In the rows, zero is written as 128.
A state moves one step at a time under one of 7 hidden systems, and each row is a state written as 26 numbers. Each run below is a few steps of one system.
path 1, Q_892:
[[133 136 150 138 124  91  80 159 134  64 118 150 115  66 176 146 119 158
  131  95 150  82 143 207 144 136]
 [128 198  50 160 114 109 119 145 155 143 117 129 118 169 129  74 189 109
  126 147  79 141 115 121 136 121]
 [140 102 149 121 134 152 160  99  95 165 183 106 134 157  92 139  84  88
  121 142 134 170 132  59  96  96]
 [111  78 174  98 129 156 132 126 123 133  74 112 136  80 144 154 104 174
  138  96 174 104 125 159 139 173]
 [129 163 104 141 143  84 103 144 154  72 121 172 130 129 148 150 182 149
  111 149  81  98 128 173 159 112]
 [156 171 104 162 104 117 122 128 118 138 163 121 101 160 107  59 112  63
  140 119 129 154 123  97  98 102]
 [ 93  90 129  95 142 183 159 117 130 199 121  84 138 123 133 153  93 148
  121 145 150 149 124  92 125 141]
 [139  99 177 121 130 109 124 133  99  70 116 144 164  95 128 186 158 162
  120 109 118  98 150 161 155 140]]
path 2, Q_309:
[[144 151 124 119 165 117 102  96 153 127 155 150  73 141 153 154  67 108
   93 138 130 138  85 130 117  63]
 [126 170  94 148 134 147 111 132  90 158  87  50 134  96 159 111 130 138
  108  69 142 120 144 131 163 130]
 [130 141 173 123 108 141 153 113 126 125 130 135 130 153 107 176 197 120
   91 147  69 149  72 100 161 117]
 [174 136 149 126 149 106  90  99 118 106 141 143  81 120 142 136  49 107
  109  89 158 132 108 142 102  83]
 [107 169  62 133 148 156 124 125 139 170  58  75 128 125 155 103 155 154
  112 103 121 116 118 134 172 138]
 [133 144 175 142 115 129 150 120  95  97 186 124 146 140 108 176 176  96
   94 147  79 138 116  98 161  86]
 [163 127 166 116 113 132 101 109 134 140 108 133  64 114 143 119  53 112
  127  82 172 145  78 137  90 125]
 [114 157  49 122 175 125 110 129 140 154  73 101 149 130 162 151 159 181
   96 129  95 117 143 139 168 122]]
path 3, Q_497 (8 x 26):
[[169  98 176 123 132 105 125 106 103  71  99 162 143 127 103 146 137 136
  133  92 130 106 129 149 131 135]
 [125 161  83 138 146 115 109 122 177 122 109 154  85 145 145  76 108 117
  140 134 141 111 105 156 122 111]
 [ 94 155  93 144 130 148 141 149 114 165 179  77 146 123 142 132 136 113
  113 156 112 142 158  94 147 104]
 [141  90 199 110  85 146 152 129  99 136 122 126 142 120  98 157 148 131
  134 116 125 150 110 104 119 169]
 [155 108 126 107 160  94  96 113 153  97  93 178 108 122 142 147  92 160
  127 117 141 107 120 173 111 127]
 [118 180  59 165 153 125 125 125 126 123 125 101 133 144 135  72 143 108
  130 122 126 104 151 132 158  96]
 [ 96 130 157 128  88 162 167 142 135 161 180 115 124 139 114 133 154  98
  128 171 110 159 101  85 128 131]
 [153  85 175 101 118 118 106 137 105 131 124 130 128  87 142 185  83 160
  122 102 148 144 139 137  99 153]]
path 4, Q_878, 8 rows:
[[134 142 184 136 120 159 158  84 126 102  81 125 104 143 105 108 157 101
  119  92 137 106  58 132 173 117]
 [115 159 124 118 132 116  96 146 171 141 172 144  77 111 181 174  95 131
   92 165 112 146  92 142 125  91]
 [150 168 107 150 107 132 108 146  74 156 101  57 145 102 141 125 149 137
  108  66 117 144 148 113 146 143]
 [141 117 161 107 138 144 161  80 140 127 102 154 121 178  92 156 164 119
  106 144  92 145  63 100 142 114]
 [146 145 144 130 146 109  86 124 129 106 151 132  83  92 172 152  58 121
  104 105 156 118 119 160 122  85]
 [ 98 173  90 141 112 153 132 149 132 166  84  76 134 114 153 111 185 148
  114 116 109 126 114 130 174 152]
 [159 127 169 127 116 118 140 108 101 117 172 146 132 162  95 172 150  98
  102 144  81 163 107  82 120  95]
 [155 128 142 115 134 131  97 112 135 138  84 121  78 105 153 118  58 135
  127  75 175 128  95 153 109 133]]
path 5, Q_617, 8 rows:
[[115  86 165 121 143 117 113 144 124  78 134 139 137  66 156 146  82 156
  150 112 185  80 168 186 130 140]
 [115 168  95 154  94  99 121 170 159  99 114 158 136 136 128  88 214 132
  148 150  87 111 129 158 145 157]
 [150 132  94 139 126 115 131 126 109 161 191 124 134 166  98 106 100  86
  137 151 115 174 159  69  78 104]
 [106  63 145  94 139 166 149 119 128 161  93 109 144 104 126 134  83 163
  156 120 183 121 143 129 112 172]
 [111 116 149 128 137 100 128 148 142  61 142 174 154 113 134 165 176 152
  128 159 102  89 143 170 160 127]
 [158 170 106 164  90  94 105 149 127 112 154 145 102 144 117  58 125  80
  154 113 130 141 134 130  92 126]
 [ 99 110  71 107 149 158 146 130 146 204 117  98 145 145 131 121 108 149
  135 160 132 153 147  92 108 146]
 [126  77 189 119 134 133 152 123  88  87 148 128 174 102 110 176 132 141
  131 126 138 106 164 129 143 133]]
path 6, Q_127:
[[135 120 166 140  96 149 158 117 105 121 113 116 135 137  91  89 148  98
  151 102 144 127 116 110 130 149]
 [109 127 127 105 145 128 121 127 172 139 140 152 100 131 155 168 109 141
  106 171 117 135  96 137 127 108]
 [148 136 108 149 128 114 106 140  87 120 117  95 148 101 136 112 117 135
  135  81 145 115 177 137 128 136]
 [120 130 138 123 115 142 160 115 146 135 113 146 131 167  98 118 180 118
  130 153  98 136  87 109 139 137]
 [131 122 139 124 147 120 110 125 127 121 174 130 107 109 152 153  63 118
  117 135 151 130 138 133 111  89]
 [123 128 109 128 115 140 130 142 121 151  69  98 146 116 131 104 153 156
  142  98 135 121 136 136 139 177]
 [133 140 140 134 133 112 137 120 130 100 164 155 134 154 112 156 165 110
  109 162  83 132 117 114 142  94]
 [137 122 141 126 120 135 119 123 128 140 133 119  97 111 136  97  63 112
  147 100 179 132 121 133  97 128]]
path 7, Q_878, 8 rows:
[[103 147 140 142 132 129 130 143 124 119 237 118 118 115 148 162 103  91
  103 175 117 137 142 108 136  64]
 [141 123 156 123  66 150 122 155 102 175  87  81 120  90 135 115 125 141
  141  73 154 156 116 120 109 196]
 [150 106 108  98 172  98 124 100 145 112  89 181 152 169 110 188 167 170
  103 156  71 128 115 128 132 121]
 [145 165 134 169 143 115 114 108 109  73 151 121 100 119 133  75  90  75
  132  87 169  91 133 152 142  75]
 [ 62 144 106 117 108 178 153 153 175 201 135  92 109 122 157 118 138 134
  126 173 126 148  94 110 141 147]
 [172 101 165 121 112 102 116 139  64 118 157 120 171 111 111 204 140 144
  107 110  95 158 168 101 112 135]
 [163 126 138 123 133 119 122  91 152 102  40 166  96 152 108  82 126 129
  146  86 149 107  74 161 121 149]
 [ 88 162  69 136 183 124 120 129 162 126 177 129 118 133 167 141 111 125
  103 184 115 109 145 137 154  62]]
path 8, Q_617, 8 rows:
[[ 89 113  73 126 157 114 133 168 122 130 164 118 198 115 139 165 164 169
  127 182  94 115 214 127 146 132]
 [159  94 191 146  70 114 152 136  93  88 152 155 147 136  65  81 144  86
  180 111 146 132 146 115  89 166]
 [102 104  75  95 152 112 113 143 209 159 130 182 101 143 149 120  81 157
  151 192 139 137 126 147  78 143]
 [119 123  94 156 147 115 127 153  73 103 146  86 199  94 129 121 143 146
  142 108 135  93 232 136 150 132]
 [116 103 177 126  71 141 176 136 154 119 139 173 128 164  74  88 180  95
  173 167 119 140  93 109 107 172]
 [137 110  89 109 156  90  83 148 153 144 181 158 108 113 163 155  41 146
  130 162 143 146 168 139  67 110]
 [118 114 100 143 130 134 142 145  97 117  64  93 189 107 114  89 176 164
  162  88 143  87 188 148 157 182]
 [108 116 159 129 111 122 170 127 157  98 196 186 130 176  85 126 168  83
  144 207  92 136 107 105 119 106]]
path 9, Q_127:
[[108 119 131 128  74 128 132 183 121 147 129 113 159  96 131 136 177 156
  147 139 112 140 159 128 125 189]
 [174 109 146 120 121  79 114 124 134  90 144 198 127 158  98 149 135 123
  133 145  96 144 124 126  88 128]
 [122 111  96 127 169 130 129 106 153 119 106 144 118 138 126  72  72 124
  160 125 181  97 145 152 112 120]
 [ 67 132 103 137 129 154 158 157 136 140 152  98 165 115 138 124 172 139
  136 172 119 110 164 126 165 138]
 [150 113 184 130  69 106 123 162 110 114 181 151 126 112 114 152 134 110
  138 136 115 160 133 116  92 149]
 [157 103 101 101 150 102 104 113 162 133  73 177 111 146 126 120  92 160
  145 122 140 131 119 152  85 150]
 [103 134  84 149 177 129 148 116 122  95 130 121 170 140 121 101 150 127
  138 143 130  79 178 139 166 100]
 [ 92 129 174 141  72 157 159 157 134 136 188 116 117 115 120 104 138  87
  149 157 140 140 115 110 126 139]]
path 10, Q_309 (8 x 26):
[[137 150 113 140 153 112 145 108 113 103 161 142 158 176  99 156 186 108
   98 163  63 133 132  96 156  78]
 [140 123 179 132 115 156 133 103 112 134 148 103  85 113 126  97  52  83
  135  90 191 133 100 118 110 106]
 [ 99 146  82 105 141 139 106 151 159 174  81 104 123 103 182 174 145 191
   97 141 105 133 114 146 153 150]
 [173 141 161 158 119  93 131 117  71  64 143 139 162 140  89 139 186 103
  118  99  90 118 146 120 150 109]
 [130 133 136 114 132 151 137  93 172 158 118 146  64 162 123  84  72  91
  136 133 162 143  58 119 100 110]
 [101 144  71 127 167 134 106 150 112 158 137  71 153  89 180 172 113 170
   95 131 122 120 179 132 157 110]
 [148 130 201 142  72 135 154 128  89  94 107 125 145 129  88 128 205 111
  131  98 105 126  99 120 154 157]
 [153 129 119 105 156 103 102 100 181 130 142 188  68 159 137 139  67 117
  115 157 127 146  78 135  84  88]]
path 11, Q_204 (8 x 26):
[[104  99 157 105  97 113 109 186 134 110  95 137 159  60 166 195 179 207
  130 128 114 108 152 180 149 200]
 [187 174  87 159 101  56 101 141 132  89 137 190 126 185  91  90 190  98
  137 138  60 150 130 120  96 124]
 [113 119  89 130 169 158 148  89 146 166 158 113 100 159 116  58  29  81
  153 139 194 130 134 100  91  87]
 [ 66  72 166 103 142 176 167 141 107 138 130  82 186  73 143 191 139 180
  126 144 149  98 169 134 174 154]
 [174 136 188 137  54  78 110 162 122  73 133 188 124 128 107 152 205 126
  130 125  72 145 100 145 114 165]
 [156 153  50 131 151  93  87 119 177 150 119 165  73 165 138  62  59 113
  148 134 149 143 120 137  64 112]
 [ 74 104  85 131 192 172 173 110  99 147 137  64 195 120 125 126 120 144
  132 145 153  89 203 110 172 105]
 [121 105 246 130  55 148 167 144 105  95 163 138 136 113  97 163 189 102
  130 136 109 137  89 114 145 154]]
path 12, Q_892 (8 x 26):
[[124 159  98 152  95 132 130 139 155 121  55 131 109 136 120  23 167 119
  174  92 153 102 107 161 134 180]
 [ 96 127  98 115 162 129 143 126 157 153 214 144 130 159 133 175 115 116
  103 217  89 154 135  90 121  72]
 [157  97 175 139  82 135 129 145  62 125 117  87 153  86 108 103 109 122
  161  59 175 131 171 123 103 179]
 [100 111 109  91 158 129 139 116 202 130  70 184 123 157 134 156 168 176
  125 180  98 112  83 154 143 148]
 [160 152 116 168 136  82  97 138  90  74 202 134 131 117 129 108  90  86
  134 115 137 116 188 136 109  77]
 [ 87 132 111 123  95 184 167 137 155 195  84  89 121 141 117  67 152 125
  156 134 145 141  96 106 132 180]
 [133  83 159 100 152 107 126 128 114 109 183 155 159 119 128 227 117 153
  102 170  98 140 155 116 120 104]
 [163 135 132 148 102 108 106 133 118  94  67 138 117 115 118  60 128 124
  166  63 164 102 132 168 114 169]]
path 13, Q_497, 8 rows:
[[144 124 112 123 145  84  83 140 159  82  84 175 110 103 156 117 108 164
  147 109 150  89 136 200 118 146]
 [119 180  37 164 146 112 127 137 133 133 145 118 145 165 123  70 163 104
  134 152  98 125 163 113 137 100]
 [105 100 175 121  93 171 178 126 118 166 188 109 132 140  98 130 117  88
  139 162 137 164 117  68 110 130]
 [132  71 172  94 126 127 111 139 125 124 100 134 134  75 150 180  88 181
  135 104 166 118 141 162 112 170]
 [148 152  72 148 159  84 107 124 136  76  77 158 153 146 120  97 176 148
  138 115 105  87 155 167 149 130]
 [114 160 109 152 118 133 151 124 150 137 192 138 103 172 106  68 124  61
  142 172 123 144 112  95 112  89]
 [ 97  94 154 104 108 166 136 151 115 191 157  77 129  83 154 162  76 144
  128 133 162 157 142 104 109 153]
 [147  90 148 112 137 107 125 128 105  91  64 145 179 113 114 170 181 186
  130 103 110 101 152 157 149 172]]
path 14, Q_204:
[[140 150  44 135 187 117 124 102 117 136  78 111 163 161 122 113 151 150
  114 117 103 112 158 121 151 109]
 [113 140 182 149 125 164 174  95 109 105 167 108 123 143 102 111 139  68
  120 132 137 114  96 103 166  80]
 [113 126 163 105  92 147 106 157 149 167 127 110  83  76 178 161  84 149
  117 118 154 149  91 144 114 154]
 [163 139  75 123 150  87  95 134 111 127  78 130 164 135 134 166 171 178
  104 110  77 134 158 134 136 142]
 [151 156 136 154 137 131 152  82 122  93 131 143 113 182  85  72 142  67
  131 118 125 116  94 109 139  81]
 [ 76 128 138 116 133 174 133 134 158 165 151  93  88  89 176 129  60 124
  123 139 179 122 106 139 136 114]
 [134 124 126 122 114 118 114 158  89 139 107  96 175  93 143 193 181 180
  104 111  86 137 163 126 150 163]
 [188 146 146 136 113  98 124  95 129  97 108 180 104 186  82 105 156  91
  126 112  95 146  76 115 108 115]]

Which system made each run below?
path 15 (2 x 26):
[[ 71  96 131 110 142 147 148 145 169 121 120 143 140 106 147 137 136 161
  148 169 145  93 137 162 148 152]
 [141 141 124 152  97  84 110 171 120  91 175 155 143 120 125 124 159 116
  143 142 101 130 167 139 113 136]]
  Q_892
path 16, 2 rows:
[[118 157  98 152 145 131 150 121  95 138 205  99 158 160 111 142 155  89
  100 166  83 147 157  71 148  68]
 [144  93 212 110  84 166 144 112 106 151 116 107  98 106 114 123  78 110
  141  84 180 149  87 109 102 157]]
  Q_878
path 17:
[[ 69 143 134 137 128 166 166 144 116 145 192  79 156 113 141 168 171 118
  101 178 100 127 143  97 183  98]
 [172 103 220 120  54 118 119 145  95 114 123 139 116 101 110 153 134 125
  136  86 130 157 101 126  97 179]]
  Q_497
path 18 (2 x 26):
[[179 153 108 140 123  91 113 105 142 103  80 175 108 177  95  81 155 111
  140 106 107 130  95 135 107 132]
 [100 145  91 127 168 149 134 110 154 161 177 112 100 144 148 121  69 100
  111 166 144 136 121 108 127  69]]
  Q_497
path 19 (2 x 26):
[[178 154 101 132 124  73  84 144 105 116 103 143 149 131 134 181 180 164
   94 111  57 149 142 132 128 137]
 [164 158 109 148 146 127 137  76 129 118 105 139 100 185  90  54 113  75
  135 101 138 126  96 111 120  92]]
  Q_204
path 20:
[[139 116  85 116 138 124 133 126 128 155  74 127 157 153 109 121 159 159
  136 127 106 139 141 114 119 165]
 [137 123 150 135 154 119 143  97 125  82 163 158 126 152 106 131 119  96
  125 144 128 111 122 126 136  79]]
  Q_204
path 21:
[[126 103 171 130  89 133 149 139 128 106 106 146 138 122 101  99 158 126
  164 116 145 116 122 140 127 174]
 [122 122  99 111 142 104 108 140 175 130 148 173 110 137 146 143 106 145
  131 174 118 135 127 144 100 121]]
  Q_892
path 22, 2 rows:
[[119 185  74 148 139 100  95 144 175 109 117 153  93 132 162  96 141 127
  123 141 114 108 111 170 141 108]
 [126 161  91 154 120 147 141 135  87 171 153  63 152 138 119 104 141 102
  119 121 116 151 158  77 137 115]]
  Q_617
path 23 (2 x 26):
[[118 111  87 139 199 124 150 100  90  85  95 110 208 137 110 134 169 155
  127 121 121  70 199 138 183 109]
 [110 145 181 155  71 137 164 137 162  86 165 171  91 152  95  52 161  58
  171 155 138 116  77 135 125 132]]
  Q_497
path 24, 2 rows:
[[187 162 106 143  76 102 116 133 108 156 103 133 124 178  87 100 181 106
  125 107  73 188 103  82  93 157]
 [143 103 114 102 204 136 131  61 149 137 121 147  97 163 122 131  37 115
  116 133 165 124 104 118 107  70]]
  Q_204
path 25, 2 rows:
[[102 102 204  91 107 182 139 121 147 168 120 105  83  87 160 179  82 142
  106 122 162 142  61 129 135 141]
 [156 150 118 132 144  86  78 144 105  89  80 123 146  88 165 186 161 183
   91  85  97 105 148 175 166 131]]
  Q_497
path 26, 2 rows:
[[168 117  78 133 164 105 136  95  96 117  71 136 178 174  81  98 158 140
  143 102 110 119 166 112 122 138]
 [ 94 123 167 135 145 157 172  93 157  91 167 152 105 150 111  99 116  77
  140 165 154  96  91 131 152  81]]
  Q_204
path 27:
[[144 120 118 139 135 140 142  99 121 140 136 124 111 157  96  58  71  80
  158 114 175 134 131 103  90 114]
 [ 60  97 132 105 145 174 158 141 148 159 134  97 147  96 155 156 121 159
  129 165 150 111 142 132 157 141]]
  Q_892
path 28, 2 rows:
[[195  51 156 103 126  74 109 117 120  89 109 208 144 143  81 125  86 146
  174 112 150 135 160 142  45 171]
 [ 97 122  34 134 207 128 133 107 172 121  93 138 137 149 133  48  83 137
  167 143 179  70 173 163 129 112]]
  Q_497
path 29:
[[140  87 129  98 154 118 106 120 146 131  99 148 113 107 145 136  56 160
  142 113 173 118 137 156  92 144]
 [101 146  97 147 150 121 136 139 134  90 109 128 165 122 135 115 189 149
  133 139 113  77 158 161 182 127]]
  Q_617
